One vector is turned by the same rotation once a tick. Each row is the vector after some number of ticks, and that number follows the row.
The counts run from 0 to 220.
[ 30.7   1.5  -3.0   8.7  -8.1  10.8   9.5 -26.6  17.8  10.8  -2.2  -5.7
 -14.8  -8.2  21.0  -4.0 -43.0   5.2   6.4  32.7  23.9 -34.3   5.6 -16.8
  -3.6  -2.3  14.0 -11.0  -8.2 -13.9  -4.2  11.6   5.4 -15.5 -16.8 -34.6
   6.3 -37.8 -15.6   1.4  -4.7  30.3   9.2  24.9  14.1  47.6  -8.8   8.4
 -12.6  16.2 -20.5   7.0  19.8] | 154
[ 15.0  -6.7 -23.5 -17.7  -9.9  -1.8  27.1 -13.2  -0.2   5.3  26.4 -15.6
 -10.6  -6.5  21.8   4.2 -25.9   7.0 -22.1 -11.4  27.2 -27.8  39.0 -21.9
  14.8   6.4 -15.4   3.2  14.7  -4.7 -22.4  -9.3 -13.9  25.2  24.2 -15.8
  15.0 -14.9 -30.0 -11.6  20.9  10.3  14.1  11.7 -12.3  20.1  29.9  21.7
   9.5  11.8  24.1 -41.4  13.7] | 214
[ 21.3   9.0 -23.9  -9.2  -7.3 -24.1  23.9  18.4   5.8  31.2  12.6  -8.2
   4.6  -5.2   9.2  13.6  -8.8   4.9  14.6  -0.8  37.7 -20.1 -16.0  11.1
  -3.1  34.1   2.0   9.4 -21.3  -0.2  10.2 -22.0 -51.2  26.8 -12.3   0.9
  -7.7 -13.0 -15.8 -14.3  -6.3  32.4   8.4 -23.7 -31.1 -17.0  -0.8   1.6
  24.7  -2.7   3.4 -26.6 -35.9] | 58
[  8.5 -12.5   2.9   7.2   2.4  -2.3  19.4  -1.7  31.5  30.4   9.4 -28.9
   5.7  -5.2  15.5 -20.1 -20.6  23.6   5.5   5.2  -2.0 -23.3 -26.3 -13.3
   8.2  -5.9 -13.1   1.4   3.8  -8.1 -23.2  39.0 -25.3  -9.4  28.4   6.2
  -8.4 -27.2 -39.2  14.5   2.2  20.7  12.7   9.2  -6.0  26.4 -26.8  -3.5
  48.1   8.4 -10.1  -8.4  -3.9] | 53
[ -3.0   2.3 -35.1  27.0   4.7   5.7 -13.7 -10.1  -8.6  16.8  -1.9  10.0
   0.8 -18.7  11.3  44.2 -17.0 -23.5 -17.1  -4.4  18.5 -55.4  -0.7  -1.4
  -3.4 -27.9  -3.4  10.8   0.4 -17.2 -17.8   6.1   5.2   8.5  -5.7 -10.9
   1.9 -48.4  -1.3  -5.9 -11.9  37.3   3.4   3.9 -29.5  12.1  12.9  -5.8
   5.6  13.4  20.9   7.3  14.0] | 131
[ 23.5  -3.3   8.4  21.8  -1.4  -7.2  -1.1 -20.6  14.2  -2.5   6.4 -13.6
 -24.5   8.0  22.7 -14.4 -47.3 -11.2 -18.8  11.4  26.4 -15.0  19.2 -17.0
  17.5 -15.3 -10.0 -10.7   6.0  -8.0   5.6  31.1   0.6   3.9  -5.0  -6.3
 -13.1 -51.4   0.0  10.7  -4.4  16.2  24.9  36.2   0.9  51.5   7.3  17.0
 -17.7  -5.9 -29.4  -3.0   2.7] | 100
[ 46.8 -22.4   6.0  -2.8  -2.8  -5.1  16.3  16.9   4.3  -4.1  17.5   9.5
   1.9   4.4  -1.6 -22.2 -21.4   2.4  -5.1  17.7  11.5 -28.9  11.0  -7.9
  22.6  20.4  14.6  -3.6  23.7 -41.9  -4.2 -17.3 -21.8  14.8 -16.5 -41.0
  16.9  -4.9 -38.3  -2.7   5.3  34.8   7.6  19.9  13.3  17.2  18.8  13.1
  22.4 -16.0  -2.3 -44.6  11.1] | 34
[  5.9 -16.4  15.2   7.4  11.4  22.2   5.0 -20.8   0.2  -2.1  -3.0 -27.7
 -19.8  -3.2  17.0   6.9 -22.7 -19.5 -24.3  -0.8  33.3 -17.5 -15.5 -42.8
  15.2 -23.1   1.3 -11.1 -33.2  -5.0 -32.9  16.3 -37.0  15.9  -2.6  19.3
 -33.2  -3.6 -24.2  15.6 -18.7   4.4  18.6  -6.0 -26.0  23.2 -13.9  16.2
   0.6 -13.8  -2.0 -18.0   3.4] | 220
[ -4.3  18.4  -0.1  -6.8  14.8   0.6   7.6  -1.1  25.4   5.2 -15.2 -21.8
 -10.2 -16.3  17.3  20.2 -31.8  13.9  -0.5  36.0  66.9 -15.1 -16.5  12.9
 -26.4 -13.1  24.3  16.6 -36.2  -5.8  -0.8  -1.2  -7.6  -8.3  -4.1  33.1
   4.3 -21.4 -11.5   0.0  12.3  38.2   0.6  -4.8 -29.9  16.3  -5.9  -2.0
 -14.2  25.6  -5.6   2.6 -15.9] | 151
[ 33.0  -2.2 -24.1  33.4 -29.8 -13.3   6.6   9.7  12.5 -15.0   9.6 -25.6
  28.2  -2.3  13.9   8.6 -17.5   6.2   8.9  13.4  39.7 -35.1 -15.1 -37.4
   9.6 -14.4 -10.2  -2.4  -5.9  10.6  -4.1  15.3 -20.4  31.0  23.1  20.0
  -8.1 -26.9 -18.3  18.5 -10.6  38.7   3.8 -23.8  -4.0  10.4   4.6  11.0
  11.8   3.6  -1.8 -13.2  -9.9] | 183
[  5.2 -24.8  -3.4  20.6  16.1 -29.0  19.7 -25.5  30.3  18.6  11.6  -3.9
  11.4   4.9  -2.3   6.6 -11.8   0.6  12.3  -4.8   2.8 -44.8 -26.3 -11.4
   9.1 -28.3 -28.2 -19.1   0.0  -4.1 -30.9  11.8 -16.2   9.2   2.3 -16.1
  13.0 -20.4 -28.6  24.8   5.7  16.4  16.8   5.7  -7.5  13.1 -12.2  10.4
  54.7  12.0  21.8 -15.3  16.6] | 108
[ 12.9  -8.2 -30.2 -13.4 -20.1 -34.6   5.7 -19.0   9.5  18.0  11.9 -21.9
   3.4   2.6  19.2  14.0   1.0  -3.7  28.0   7.0  43.7 -24.3   6.1  -2.3
  15.2   0.2 -18.1 -17.4 -14.7 -11.0  -5.3   2.1 -44.5   2.3  24.2 -14.7
  15.5  -8.0 -30.5  13.1  13.5   6.6   1.0  -3.1 -25.1  31.2   8.9   8.6
  30.9 -10.9  22.8 -22.1  18.0] | 161
[ 10.1  10.7   0.0   9.0 -10.9 -33.9  14.6 -14.2  16.6  -8.9  29.7  -7.9
 -24.5  12.4  14.5 -10.0 -40.4  -8.3 -18.1  14.4  20.3 -28.4  20.8   0.8
   4.6  -8.5 -21.2  -7.9   7.3  -2.1  13.3  30.9  -9.9  10.2  -5.5  -1.9
   3.2 -48.5   2.9   0.4  -6.8   2.4  32.5  40.3  -4.7  42.7  18.5  15.4
  -9.7 -10.8 -25.3  -3.2   1.0] | 101
[ -7.7  13.5  -2.5  -1.8  26.8 -17.8   0.7  14.4  12.6 -13.2   1.9  20.6
  -1.2  -2.8  -7.9   7.5 -44.9  -4.9 -15.3  30.6   6.2 -57.9 -18.6   7.0
 -11.9  -3.6  25.6  13.4   9.0  -3.8  16.8  13.2 -17.2  23.3 -33.6  18.5
  11.4 -15.3  -7.2  -7.7  -3.8  58.7  20.6   7.3   4.4  -2.2  -5.4 -12.6
  14.0  23.4  -5.5  12.4 -22.3] | 27
[ -0.8 -25.5  10.1  10.6  22.2   3.7  11.1  -9.9  -3.9  20.1  -7.0 -17.6
 -13.3  -0.5  18.0  -1.1  -7.6  -0.9 -29.2 -20.0  27.1 -31.3 -27.7 -18.1
  29.5  24.0  -4.3 -20.6 -13.8 -22.5 -20.5   3.5 -34.5  14.8 -10.1 -11.1
 -34.7   3.6   0.5  11.1 -33.2  11.1  30.3  -4.6 -20.5  -3.8  -5.8  22.6
  26.5 -20.3   2.8 -25.4 -28.0] | 165
[  0.7 -14.4  14.2   1.0  11.1  38.0   4.7 -17.8  -2.5   2.9 -12.0 -13.5
 -16.5  -5.0  12.9   6.7 -20.2 -27.6 -18.6   4.1  41.3 -11.2 -24.2 -33.9
  22.5  -8.0  15.9 -15.0 -28.3 -17.8 -32.9   0.7 -39.4  19.8 -25.4   3.1
 -22.0  12.3 -23.2  17.8  -4.2   6.9   3.8 -10.0 -14.8  16.2 -14.3  23.8
  10.1 -17.7  11.2 -37.9  -1.6] | 219
[ 12.3  -7.4 -22.2 -26.3  19.3  -9.5  14.0  16.4   8.2  23.6  -7.9  -7.2
 -17.4  -1.1   3.7  11.7 -22.6  -5.8 -17.7 -27.5  23.4 -15.7  -2.3 -11.9
  -1.4 -11.5 -10.0   8.9 -31.8   8.6  -9.7  -2.6 -54.2  42.3   1.7  31.7
  -3.0 -27.1  -4.1 -15.5  15.6  17.8  15.3 -21.7 -43.6 -26.0  -7.2  -4.3
  25.1  17.8   3.6 -13.6 -16.5] | 113
[ 39.3 -26.0  -4.0  12.5  -0.6  11.3  -7.7 -15.9   7.1   8.9 -27.5 -22.2
 -16.8   3.5  16.0   0.9 -34.8  -2.3  27.4  -6.2  44.8 -29.2 -11.6 -27.7
  -3.6   1.2  11.1 -26.4 -10.6  -3.8  -7.3 -12.1  -9.0  37.9   2.5  -9.6
 -24.8 -11.4 -12.9  12.3   7.3  48.4  -3.7 -22.5 -14.0 -11.1 -16.0   8.3
 -10.2  18.5  22.1  -1.2  -5.0] | 61
[ -6.6  -0.4 -11.1  -6.8   2.6 -18.0   9.3 -19.3  28.6  36.7   1.7 -30.0
  10.6  25.7  17.8   8.4 -14.6  -8.0   2.7  22.2  39.2 -10.7  -4.8   0.6
   1.8  -9.8   7.0 -16.3  -2.1  11.5 -31.8  21.1 -28.4  -0.5  17.6  -8.6
   8.0 -11.9  -5.9  23.9  20.1  -2.7  -4.7  -0.2  -1.7  44.0  -6.7  17.9
  56.4  17.7  21.5 -30.5  -8.7] | 106
[ 17.7 -11.6   1.2 -24.2  14.5  -0.5  17.0  18.1   9.4 -23.4  -3.0  -5.1
 -41.6  -7.0   8.1  -4.4 -45.1   2.4 -18.5 -31.8  12.6 -32.6  -5.6  38.4
   6.1  -3.1  10.4   1.5 -18.7 -24.6 -24.5 -11.4  -7.0  21.5 -15.9 -24.0
   3.4  -9.3  -5.6 -19.6 -17.8  38.9  29.1  18.8 -13.3   2.3  19.9  -8.0
 -16.6  -6.9   9.1   5.3 -23.0] | 65
[-20.4   1.4  11.8  21.9  13.4 -27.7 -12.6 -18.8  -1.9  -5.6   7.4   7.1
  -0.9  -5.9  31.5   0.3 -17.0 -20.0 -44.2 -12.0  14.7 -27.9   1.8  17.2
  30.0  -9.6 -19.0  16.4  26.0 -14.6 -30.5  21.4 -20.9  17.7  -4.7 -30.7
 -10.0   5.8 -27.0  22.7 -17.9  15.4  18.3  23.6   1.2   3.1   0.7   4.6
  -6.7 -11.2  34.7 -20.9  -8.3] | 18
[ 11.1 -15.9  17.4  22.9  17.3  16.9   0.3   1.6  19.3   7.0 -20.1 -14.5
 -16.1   3.0   8.6  -6.5 -41.7  -4.5 -11.6  15.5  47.2   3.3 -14.8  -2.7
   7.2 -42.1  15.5  -2.8 -35.1 -29.1  -9.7  17.9  -9.5  -5.4 -14.2  20.3
  -2.6 -38.0  12.1  19.4  14.4  25.5   1.0   7.3 -11.1  33.2  -4.9   6.1
 -10.4 -13.9 -13.7   1.1  -0.2] | 98
[ -7.0  17.9  -5.0  25.8 -14.9  15.2   5.4  13.2   4.8 -11.6  18.8 -41.1
  11.4 -11.4  16.7  18.3  -9.8 -15.6 -17.7  18.0  42.5 -25.7 -31.4 -10.9
   2.0 -10.1   7.8   7.0  13.9  11.0 -34.6  27.7  -5.2  19.0   4.4  17.5
 -15.7  -8.5 -23.8  18.0 -19.3  23.5  17.0  -8.9   1.1  26.6   0.4  14.2
  22.9   0.0  12.1 -31.7 -24.0] | 128
[ 10.3 -13.1 -28.8  12.6  -4.6 -14.5  -9.1  -2.1  -9.3  -2.2  -2.8  20.7
   4.7  -1.5   9.8  29.3 -36.9 -22.2 -18.8  -1.8  24.4 -59.0   0.7   5.9
  14.3   7.8  19.1  -7.4  -1.1  -6.9  -6.2 -15.0 -12.7  14.2 -12.6 -20.7
  -8.7 -24.0  12.2  -6.3 -31.7  49.5   8.6  -2.3  -9.8   0.5  23.8  17.8
 -10.2 -14.0  19.3  -1.9 -22.5] | 186
[ 29.9  -5.3   5.0 -16.0   8.4  -3.3  -4.0  37.3   0.2   5.3 -19.7 -20.3
 -12.4  12.9 -13.1 -16.9   7.6 -20.8  -6.5  13.5  23.4 -41.4 -16.4  -1.3
  -1.0 -24.6  24.2 -11.5 -26.1 -18.4   3.2   0.8 -24.9  22.4 -24.9  -9.0
   0.1 -26.1   8.6  -4.0   1.9  29.5  18.2  -1.2 -14.9  19.9   3.0 -15.5
  50.9  11.6 -22.3   2.1  -1.3] | 135
[-19.6  29.8 -14.1 -25.8   5.3 -34.7  -1.0 -26.6  17.5  -2.2  15.3  -7.5
 -35.8  -4.3  13.0   4.6 -23.3 -12.6   5.9   9.1  22.4 -23.2   3.0  36.9
  -9.1  -8.8 -11.2   3.8  -3.2 -10.3  17.9  28.9 -26.9   5.5 -21.4  -6.9
  24.8 -25.4 -19.8  -6.5  23.8   3.3  25.1  32.4 -18.7  29.7 -16.2 -21.3
   2.2  15.8   5.2   7.5  10.3] | 48
[  8.2  26.0   2.3  13.1  11.1 -26.7   1.8   1.1  20.3 -19.3   7.9  19.5
   6.2   1.7  -6.4  -0.8 -33.2 -11.3  -8.8  35.1  16.5 -57.1 -17.4  -4.8
 -13.3 -13.7   4.6  12.9  11.5  10.7  23.8  18.6 -15.6  26.0 -29.8   8.2
   0.8 -27.7 -23.3  -2.6 -14.1  41.8  23.9   4.3   5.5  -3.9 -10.5 -12.4
   5.0  27.6 -12.5   2.9 -12.7] | 26
[ 20.7 -29.5 -17.6  12.7  -1.7  25.2   9.1   0.1   3.5   8.2 -14.8 -16.2
  -0.1   7.7  14.3  16.2 -52.0 -11.0 -12.1   0.4  14.8 -39.5  -8.4 -58.1
  12.0 -16.0  16.3 -24.9 -17.4   3.1 -30.0  10.9  -8.4  30.0   1.6   2.7
 -17.9 -18.0   8.6   7.1  -8.2  40.5   5.0 -17.0   0.9  16.1   9.4  18.7
   3.9   2.2   5.6  -7.1 -14.6] | 7
[ 39.2 -15.7  -6.3 -25.2  -1.5 -18.7   7.9   3.2  18.1  17.1  -8.3  -6.3
   6.2  10.0   6.9 -11.2 -22.6  10.8   7.1  22.7  12.2 -38.8  22.3   4.8
 -12.6 -21.7  18.1  15.1 -19.0   0.3 -20.1  -8.5 -17.4 -12.4  27.9  -6.2
   9.4 -33.0 -31.3 -11.6  23.8  35.2 -15.8  14.9 -10.9  31.0  11.8  -1.9
   8.9  28.4  -1.3  -2.0  18.1] | 31
[ -8.6  15.8  -9.7  -5.9  -3.4 -37.3  15.2   0.6  17.7 -12.9  38.6   3.8
 -21.2  11.3   3.1  -3.6 -32.2 -10.6 -13.2   7.5  17.8 -27.9   6.4  35.3
   3.1  -2.7 -10.5  -5.0   9.2  -5.4  15.9  28.5 -21.1   4.7 -17.5   2.3
  16.0 -47.3   5.9  -7.3   8.2   9.0  33.9  45.7  -6.3  39.0  23.5   5.7
  13.6 -13.4 -16.7  -7.7  -7.5] | 102
[ 37.4 -19.0   3.6  -4.3  -9.3 -19.1  13.0 -20.0   8.3 -22.4   4.9 -15.8
 -24.2   7.2  19.4  -0.3 -37.1   1.5   5.8  -7.7  22.1 -52.4  -6.4  -5.0
   1.8  -0.4  -1.9 -18.7 -19.7   8.4 -19.0  -5.1  -1.7  28.4  -0.9 -30.1
 -23.3  -3.3 -34.1   3.2 -37.4  34.3  34.8  10.2 -14.4  -2.0   1.1  11.4
 -34.9  10.4   2.3  17.1 -14.1] | 63
[  1.2  -9.8  -8.0  10.5   7.3 -26.6  16.9 -23.5  32.2  32.0   8.1 -20.6
  12.7  17.4   5.7  -0.7  -6.4  -4.8  12.7  12.6  18.9 -33.6 -19.1  -9.1
  -0.1 -21.4 -14.0 -22.7  -8.8  11.2 -39.1  16.1 -21.5   4.0  14.2 -12.5
   1.7 -11.1 -21.4  29.0  16.4   6.3   4.9   2.2  -4.9  36.7  -8.9  10.8
  53.5  16.9  19.7 -22.8   6.3] | 107
[ 29.9  -9.4  17.8 -15.3  13.1 -20.6  39.4  12.1  28.8   4.7  12.0  -2.4
  -3.1  26.7  -0.8 -14.1 -38.1   8.8   5.0  31.9  14.5 -34.9 -13.2   9.8
  -9.1  11.2  26.9 -17.0  -6.3   3.3 -30.8  -8.2  -9.3 -10.8 -15.0 -13.9
  -0.9 -14.0 -24.6  -1.7  -1.4  25.9  13.4  19.8   8.9  33.6  14.5  19.0
  24.2  -2.8 -13.7 -17.1 -21.2] | 210
[  4.9  10.0  17.6  34.7  25.9  -6.1   3.9   6.6   8.5  10.1  -3.6  24.7
   4.5 -11.5  11.8 -19.0 -30.7  -2.6 -33.1  19.9  19.7 -12.2 -10.8 -17.9
  16.5   1.2  -1.1  24.4  21.1 -28.9  18.6  19.0 -25.4  19.3 -46.2   4.1
  -3.4 -31.2  -7.1   7.0  -8.3  29.6  20.3   8.3   3.7  -5.0 -17.5   6.6
  10.0  -0.5 -27.6 -26.7 -16.8] | 202
[ 30.5 -16.5  19.2 -10.9  32.4 -19.6  25.1  10.8   7.5  19.2 -23.7   5.4
   3.4  -2.1  10.8 -19.8 -19.0  11.4 -20.4   1.6  17.1 -10.1   7.6   9.1
   5.4   7.1  12.5   1.5  -1.6 -33.0 -32.8 -26.9 -22.7   5.2 -21.0 -46.4
  28.1  13.2 -13.9   2.0   1.9  24.5  -3.1  -4.8  19.8  -3.2  13.6   3.8
  27.7   6.3   5.9 -39.3  -3.2] | 88
[ 14.2   1.9  19.7  38.3  24.5  -7.4   9.6 -13.1  12.2 -20.8  11.3   8.9
 -13.1 -33.9  13.9  -5.3 -23.7  17.8 -15.9  -6.2  41.7 -16.0  -5.0  -1.9
   2.2   1.6 -32.5  27.4  19.5 -33.2  16.1  -0.3  -2.8  26.9 -29.9  -3.0
   6.2 -14.3 -35.4   5.2  -0.3  29.4  28.2  12.2 -11.8 -27.1  -6.7  -3.4
 -14.8  10.2   1.1 -28.0   2.9] | 147
[ 26.7 -27.4  13.8 -17.5  16.8  -2.9  40.7  25.6  28.4  -4.5  12.8 -11.7
  -9.9  15.7 -11.6 -20.5 -38.7  18.9  -3.0  14.1   6.5 -37.8 -19.8   5.6
  -3.2  -2.4  21.3 -13.6   1.2 -14.7 -33.9  -2.6  -0.2   0.5   0.1   1.8
   6.8 -16.8 -15.2  -3.9   8.4  25.8  18.6  17.5   3.0  24.3  21.8  16.3
  38.7   5.4  -6.9 -23.4 -12.3] | 211
